500 stands for zero in the data rows.
Here are some points, each followed by its number:
c(519, 486, 399, 466, 456, 420, 547, 582, 547, 602, 606, 598, 674, 674, 431, 647) 0
c(572, 421, 513, 465, 444, 370, 552, 514, 445, 643, 561, 495, 597, 246, 348, 566) 1
c(563, 319, 447, 276, 407, 275, 489, 657, 443, 569, 617, 365, 594, 497, 430, 533) 2
c(367, 539, 674, 287, 260, 321, 246, 246, 414, 246, 666, 592, 246, 289, 674, 674) 3
c(566, 384, 338, 572, 455, 674, 511, 473, 434, 395, 457, 353, 453, 619, 639, 491) 4
c(582, 372, 452, 319, 412, 461, 546, 506, 394, 520, 552, 402, 674, 492, 350, 549) 5
c(542, 594, 410, 623, 543, 674, 551, 500, 499, 590, 294, 370, 420, 674, 674, 484) 6
c(581, 414, 397, 640, 556, 674, 507, 418, 468, 402, 485, 408, 341, 622, 674, 410) 7
c(525, 377, 574, 388, 312, 246, 425, 265, 420, 589, 670, 501, 406, 424, 614, 622) 8
c(568, 449, 513, 455, 438, 332, 576, 384, 363, 637, 674, 517, 475, 454, 397, 529) 9
c(492, 260, 327, 610, 486, 674, 493, 312, 592, 461, 413, 328, 344, 529, 438, 388) 10
c(246, 246, 460, 674, 674, 674, 526, 674, 674, 246, 246, 290, 246, 674, 674, 246) 11
c(246, 262, 459, 651, 583, 674, 496, 674, 674, 471, 318, 312, 393, 674, 577, 246) 12
c(540, 343, 380, 582, 566, 517, 507, 353, 552, 580, 540, 674, 590, 490, 422, 464) 13
c(565, 373, 459, 352, 436, 452, 523, 463, 500, 399, 646, 424, 672, 478, 375, 518) 14
c(526, 674, 526, 499, 425, 343, 642, 440, 442, 586, 595, 674, 559, 550, 515, 614) 15
c(596, 341, 363, 522, 430, 523, 571, 402, 444, 583, 532, 399, 613, 246, 376, 463) 16
c(539, 674, 660, 594, 532, 507, 603, 451, 447, 576, 507, 471, 609, 579, 435, 549) 17
c(544, 559, 413, 391, 281, 269, 517, 463, 418, 674, 670, 556, 505, 604, 539, 510) 18
c(564, 432, 343, 361, 469, 611, 542, 575, 420, 292, 469, 435, 663, 455, 477, 480) 19
c(585, 385, 364, 343, 442, 395, 516, 568, 521, 477, 606, 402, 657, 411, 352, 569) 20
c(496, 385, 424, 674, 674, 674, 515, 554, 448, 495, 515, 561, 246, 643, 549, 473) 21
c(607, 465, 424, 415, 379, 344, 525, 300, 361, 674, 658, 475, 528, 526, 448, 488) 22
c(562, 627, 403, 605, 476, 574, 601, 391, 533, 579, 525, 406, 545, 246, 391, 506) 23
c(575, 605, 333, 389, 285, 272, 509, 467, 478, 674, 674, 544, 493, 464, 472, 529) 24
c(572, 514, 566, 391, 426, 497, 569, 449, 444, 590, 455, 351, 622, 417, 342, 559) 25
c(571, 522, 387, 413, 441, 410, 555, 539, 435, 661, 561, 393, 544, 502, 375, 538) 26
c(246, 246, 674, 674, 674, 674, 674, 674, 674, 246, 246, 674, 246, 533, 543, 246) 27
c(554, 642, 399, 470, 463, 578, 587, 528, 539, 566, 246, 346, 593, 559, 403, 519) 28
c(583, 473, 390, 368, 426, 357, 468, 569, 341, 674, 641, 450, 625, 454, 354, 559) 29
c(543, 566, 579, 378, 457, 411, 566, 674, 562, 524, 325, 403, 674, 466, 436, 556) 30
c(558, 592, 530, 452, 458, 399, 557, 640, 497, 670, 545, 598, 509, 490, 379, 551) 31
New points follow, each followed by the number of its nearest point above by angle.
c(572, 637, 470, 553, 456, 358, 519, 335, 409, 616, 509, 674, 602, 420, 411, 634) -> 15
c(543, 645, 606, 542, 621, 674, 427, 367, 515, 246, 362, 278, 551, 246, 351, 297) -> 23
c(381, 674, 674, 278, 246, 400, 246, 246, 455, 379, 497, 434, 246, 395, 674, 674) -> 3
c(557, 497, 368, 432, 481, 494, 585, 504, 460, 603, 501, 389, 584, 449, 385, 574) -> 26
c(526, 550, 414, 629, 616, 524, 553, 646, 523, 464, 456, 534, 554, 674, 480, 674) -> 0
c(583, 492, 522, 674, 674, 674, 674, 674, 674, 307, 246, 526, 302, 246, 433, 321) -> 27
c(537, 346, 418, 640, 590, 490, 581, 350, 471, 518, 506, 674, 586, 617, 639, 633) -> 13
c(552, 442, 389, 578, 536, 429, 543, 525, 609, 606, 543, 674, 633, 623, 491, 674) -> 0
c(573, 568, 591, 496, 470, 481, 582, 370, 382, 598, 555, 610, 479, 437, 366, 518) -> 9
c(560, 674, 674, 540, 434, 391, 593, 529, 396, 445, 607, 459, 674, 508, 450, 501) -> 17
c(595, 655, 462, 609, 568, 674, 492, 409, 421, 633, 440, 367, 445, 288, 366, 364) -> 23
c(557, 525, 469, 461, 435, 468, 589, 487, 491, 593, 526, 388, 625, 386, 351, 570) -> 25
c(442, 655, 674, 329, 521, 385, 246, 246, 459, 246, 535, 468, 262, 377, 674, 576) -> 3
c(578, 285, 341, 472, 486, 615, 522, 535, 365, 352, 591, 487, 549, 515, 454, 422) -> 19
c(553, 659, 458, 508, 404, 344, 607, 552, 488, 599, 557, 630, 534, 644, 496, 635) -> 15
c(531, 656, 462, 538, 476, 399, 516, 441, 328, 667, 647, 674, 648, 612, 523, 642) -> 15
c(451, 605, 674, 262, 246, 327, 246, 246, 297, 246, 556, 532, 246, 400, 674, 586) -> 3
c(570, 525, 303, 397, 411, 568, 539, 527, 374, 367, 299, 421, 615, 503, 432, 548) -> 19
c(551, 600, 500, 410, 436, 429, 575, 674, 480, 436, 531, 373, 674, 532, 397, 583) -> 30
c(544, 284, 367, 513, 468, 622, 491, 515, 501, 421, 555, 390, 569, 575, 562, 452) -> 4
c(533, 642, 445, 588, 511, 645, 599, 519, 433, 609, 506, 369, 584, 674, 674, 528) -> 6
c(452, 674, 674, 442, 456, 516, 246, 246, 324, 558, 674, 665, 246, 500, 674, 674) -> 3
c(502, 556, 674, 246, 246, 339, 246, 246, 470, 459, 587, 518, 246, 265, 674, 674) -> 3
c(534, 351, 362, 564, 449, 674, 548, 292, 571, 466, 505, 373, 467, 471, 405, 406) -> 10
c(590, 674, 586, 539, 450, 312, 627, 402, 297, 569, 529, 674, 439, 575, 384, 506) -> 15
c(530, 514, 350, 374, 440, 528, 524, 636, 581, 321, 445, 363, 641, 521, 443, 564) -> 19
c(545, 540, 426, 403, 509, 443, 591, 548, 402, 568, 562, 422, 542, 563, 404, 554) -> 26
c(538, 674, 636, 485, 507, 498, 674, 486, 341, 499, 489, 338, 498, 595, 404, 520) -> 17
c(601, 635, 501, 674, 611, 457, 601, 433, 386, 542, 557, 674, 464, 246, 418, 568) -> 23
c(618, 674, 439, 674, 585, 609, 640, 425, 605, 472, 395, 418, 467, 246, 388, 466) -> 23
c(491, 527, 553, 512, 631, 668, 438, 527, 468, 425, 246, 674, 339, 260, 523, 583) -> 27
c(512, 448, 469, 481, 392, 496, 464, 387, 407, 674, 572, 397, 656, 533, 509, 452) -> 22
c(485, 519, 529, 524, 593, 651, 265, 246, 540, 246, 408, 455, 517, 355, 335, 349) -> 10
c(478, 554, 674, 412, 326, 364, 345, 246, 374, 351, 489, 390, 284, 355, 658, 674) -> 3
c(473, 658, 674, 377, 348, 392, 359, 246, 431, 246, 431, 458, 246, 476, 674, 674) -> 3
c(421, 674, 674, 342, 671, 461, 246, 246, 362, 246, 419, 374, 290, 466, 657, 603) -> 3
c(565, 588, 453, 425, 293, 370, 515, 673, 595, 631, 526, 635, 592, 497, 396, 581) -> 31
c(414, 518, 674, 246, 246, 315, 246, 246, 459, 246, 562, 641, 246, 276, 674, 674) -> 3
c(555, 659, 600, 559, 437, 447, 627, 411, 514, 544, 524, 467, 641, 447, 389, 601) -> 17
c(578, 272, 427, 630, 636, 487, 460, 310, 506, 649, 574, 674, 567, 371, 450, 642) -> 13
c(548, 462, 379, 341, 384, 274, 504, 622, 539, 641, 617, 419, 590, 445, 514, 541) -> 2
c(246, 246, 640, 674, 674, 674, 641, 674, 674, 246, 246, 674, 246, 674, 606, 246) -> 27
c(423, 533, 674, 317, 246, 261, 246, 246, 357, 246, 616, 540, 247, 313, 674, 674) -> 3
c(562, 401, 341, 381, 373, 369, 488, 498, 447, 674, 673, 477, 631, 396, 362, 555) -> 29
c(565, 518, 553, 570, 485, 366, 564, 527, 568, 566, 487, 646, 673, 321, 415, 647) -> 1
c(531, 674, 674, 521, 674, 518, 246, 365, 400, 497, 554, 441, 316, 308, 383, 510) -> 3
c(551, 674, 560, 557, 457, 317, 546, 404, 508, 564, 480, 674, 480, 606, 416, 604) -> 15
c(472, 271, 403, 547, 467, 572, 536, 407, 524, 539, 520, 336, 518, 479, 380, 414) -> 10
c(537, 611, 444, 610, 600, 336, 456, 638, 583, 589, 575, 674, 637, 674, 580, 622) -> 0
c(529, 595, 448, 612, 494, 593, 580, 439, 473, 455, 512, 529, 590, 619, 435, 650) -> 17
c(598, 607, 559, 473, 464, 389, 593, 594, 491, 514, 543, 410, 576, 246, 362, 580) -> 1
